Rows are one point carried round by a steady rotation, each followed by how many ticks it has turned.
The counts run from 0 to 345.
[105 117 135 119  71  89 110 115 130  88 108 100  73 159 110 105 155 126
 141 143 150 128  83 160 164 114 129 144  96  91  99 140 158 116  89 104
 123 104 121 154 139 146 155 147 171 184 153 113 114]  239
[165 141 136 130  89  99 128 127 152  93 113  76  93 132  81 101 185 121
 115 134 184  66 117 123 145 147 143 144 124  98  84 129 145 129 127 130
 158 142  87 129 116 116 120 150 148 139 151 136 104]  65
[148 145 173 123  75 126 147 111 139  96 139  95 117 145 103 143 133 136
 107 134 164  81 116 143 113 102 148 137 130  87  65 128 137 145 117 149
 183 123 116 135 126 134 134 143 178 162 176 132 127]  260
[111 129 163 116  67 101 142 112 142  80 123 116 105 145  82 155 166 117
 104 125 139 102 124 143 129 151 103 154 114 115  65 162 182 154 136 150
 129 104  87 116 118 132 174 151 156  89 158 154 154]  40
[131 145 168 125  88 104 104 123 140 146 107 107 109 112 105 111 138 111
 141 131 149  66 109 139 121  92 155 162 140  87  88 112 151 133 125 147
 180 104 120 125 135 147 158 156 187 177 160 132 135]  179
[126 113 171 129  70 110 135  91 154  81 144 105 123 113  75 127 131 114
 116 153 147 105 145 160  89 168 123 167 129  95 109 111 166 146 136 156
 157 165 111 141 113 124 168 142 159 121 178 134 100]  111
[ 91 129 166 111 106  94 110  93 144  70 110 133  96 151 102  93 180 154
 138 129 141 106 103 167 135 154 121 186 125  93 128  87 146 107  96 147
 172 147  98 125 124 119 139 171 149 116 131 119 110]  152
[162 162 138 118 110  70 126 140 134 107 134  83  90 116  90 103 163 111
 152 128 158  74 107 141 154 145 124 146 157  89  87 133 159 116 113 157
 188 145 123 113 110  98 143 135 142 133 164 116 105]  140
[120 142 163 146  87 125 118 113 125  93 125 105 134 101  97 131 136 109
 137 142 150  86 135 168  88 127 142 194 137  66 105  87 125 128 122 117
 193 150 124 109 116 127 149 140 164 162 140 129 122]  102
[113 106 178 118  86  86 135 110 149  84 136  98 111 116  75 154 158 112
  96 126 149 123 146 149 139 146 120 158 129 108  99 123 190 146 126 144
 146 144 111 142 140 134 166 138 187 122 169 119 131]  115
[119 128 148 149  72  78 124  92 170  69 108  83  85 134  81  95 193 139
 118 118 138 130 100 153 171 132 126 143 108 103 116 136 141 118 119 126
 113 133 112 139 123 112 166 164 131 119 141 123 122]  316
[161 146 155 167  59 116 140 119 163 108 133  76 107  84  84 115 138 118
 132 132 139 111 123 155 129 104 129 138 135  78  84 153 138 137 130 126
 149 144 146 127 120 118 186 140 146 160 179 122 121]  95
[123 144 160 115  93  87 123 120 146  65 128 102 107 127 104  85 178 129
 124 133 166  61 115 134 147 160 136 161 136  95 130  93 168 126 103 155
 180 161 108 117 104 109 122 149 162 121 141 114  95]  146
[ 88 155 144 150  66 109 115 100 136 103 114 116 105 147 124 124 143 132
 151 154 129 136  94 190 103  98 131 169  99  91 119 143 123 136  94 134
 147 109 140  99 111 143 195 166 148 164 137 121 118]  12
[129 113 161 128  93 102 134  89 168  69 116 101  84 152  82  98 173 145
 118 135 138  94 114 154 164 147 132 130 133  86  85 112 140 104 136 107
 155 134  91 152 110 110 121 155 145 139 171 138 134]  75
[110 132 175 108  86 125 102  77 148 113 114 129 109 120 119 112 115 118
 174 162 125  88 132 149 102 150 108 190 156  89 106 102 162 120 142 146
 155 109 107 155 127 152 158 157 166 160 166 149 134]  188
[ 78 127 146 133  75  93 114 108 124  69 128 133 110 112 101 149 151 115
 155 135 126 152 130 172 111 159  79 190 124  91 121 117 168 130 116 135
 133 134 118 107 124 119 194 136 142 106 137 134 124]  122
[126  92 144 116  92 120 116  96 138  94 110 118 107 154  82 106 172 139
 153 120 135 102 100 173 119 128 108 167 119  81  90  87 130  89 118 127
 141 123  72 159 128 128 129 173 156 134 153 147 114]  73
[ 90 133 171  98  67  95 121 107 127 101 111 126 113 155 103 163 156 123
 134 139 154 106 133 137 128 142 102 198 116  98  94 115 174 135 119 125
 151  83  90 128 130 150 140 141 184 130 127 155 147]  38
[103 122 171  99  83  77 127 110 134  93 123 123  96 122 102 161 151 113
 132 121 144 141 134 153 151 139 101 177 142  84  75 117 184 126 120 118
 144 110 123 121 139 135 163 122 188 128 151 126 138]  119
[ 86 138 167 116  65 110 127  99 129  77 117 118 121 144 116 157 142 118
 138 144 153  92 142 152 101 177 113 194 104  95 108 112 159 146 124 124
 139 111  90 126 119 146 138 153 159 114 133 161 132]  37
[132 116 126 132  77 121 112 121 115  86 117  87 123 146  82  91 176 118
 141 135 164  67  99 151 114 144 141 187 113  92 115  88 123 114 113 139
 153 149  73 132 131 135 129 172 135 137 123 146  88]  67
[135 162 150 129 116 104 135 153 116  82 115  97  88 121  87 104 161  90
 136 153 154  71 105 153 122 162 136 156 127  92  79 133 145 146 141 126
 154 133 105  84 101  75 153 156 141 142 142 129 118]  216
[111 125 154 126  70 107 126 126 113  88 112 105  79 149 113 113 155 129
 147 134 147 130  73 171 158  83 135 142 105  72  85 144 139 125  85 103
 147  99 145 125 134 139 161 143 168 178 137 118 131]  244
[125 144 121 127  73 101 118 162 101 121 116  94  98  98  90 114 146  73
 172 144 138  80 102 143 144 123 124 165 133  83  85 148 169 138 127 111
 119  97 118 114 139 134 182 136 155 154 143 150 121]  209
[141 155 144 102  88  67 114 166 108 111 124  94 105 114 100 120 159  96
 171 114 143  93 109 153 156 121  98 159 152  73  78 118 161 118 100 125
 171 117 117  98 141 116 158 123 161 132 140 115 121]  134
[114 166 155 148  83 104  91 116 147 137  98 113 102 120 123  90 128 129
 172 139 131 102 103 155 116 102 143 177 135  65 129 115 133 116 107 136
 168 118 156 117 129 129 175 153 153 192 144 121 132]  173
[128 110 157 143  82 131 112 102 138 113 120 114 135 112  75 120 155 122
 133 133 142  85 119 173  91 105 148 181 121  82 116  79 120 117 119 143
 182 151 103 145 145 141 148 169 176 166 147 136 105]  338
[117 141 187 106  88 100 115  89 157 126 118 122 105 131 113 125 121 114
 144 158 145  83 139 142 135 147 124 172 151 107  83 114 182 127 146 143
 161  96 109 159 140 154 159 153 185 172 177 150 143]  189
[138 105 169 127  80 131 121 107 142 118 133 115 133 106  80 122 142 129
 151 116 131  86 120 152 108 100 129 182 148  77  94  85 135 105 135 130
 172 133 117 160 147 132 144 152 179 157 168 148 129]  339
[149 155 148 114 105  93 136 169 114  94 124  94  91 119  88 103 154  87
 151 147 139  66 101 145 138 133 132 148 143 101  52 143 157 143 141 129
 162 113 104  99 119 103 166 148 151 135 157 144 132]  215
[ 92 139 135 124  78 100  95 121 116 106 108 128 101 105 102 130 139  90
 171 162 116 127 112 167 117 147  96 187 127  91 106 137 161 128 126 127
 116  91 114 128 132 138 212 152 142 132 138 148 129]  203
[117 148 152 110  78  62 124 122 130 110 124 101  82 112 109 143 148 114
 164 136 145 149 138 160 169 143  82 156 149  80  86 132 192 125 111 113
 140 114 130 119 135 123 177 124 170 138 159 122 125]  124
[117 104 137 101  99  91 122 105 126  91 112 123  69 171 104  98 164 137
 139 156 139 139  89 156 149 132 110 159 108 102  80 135 161 113 109 132
 137  94  90 146 130 143 154 167 169 151 151 130 120]  234
[138 148 142 137  49 116 117 141 135 125 128  87 122 118 102 126 118 117
 158 128 149  81 116 150 115  90 128 144 130  95  83 150 152 140 100 155
 149 103 141 119 130 159 177 141 159 175 172 134 136]  19
[115  91 139 138  76 107 115  76 156  95 110 104  96 147  82 103 168 142
 148 136 137 131 105 163 133 133 116 161 112  86 113 106 143  93 110 126
 127 120  96 171 139 147 150 173 156 144 153 139 113]  78
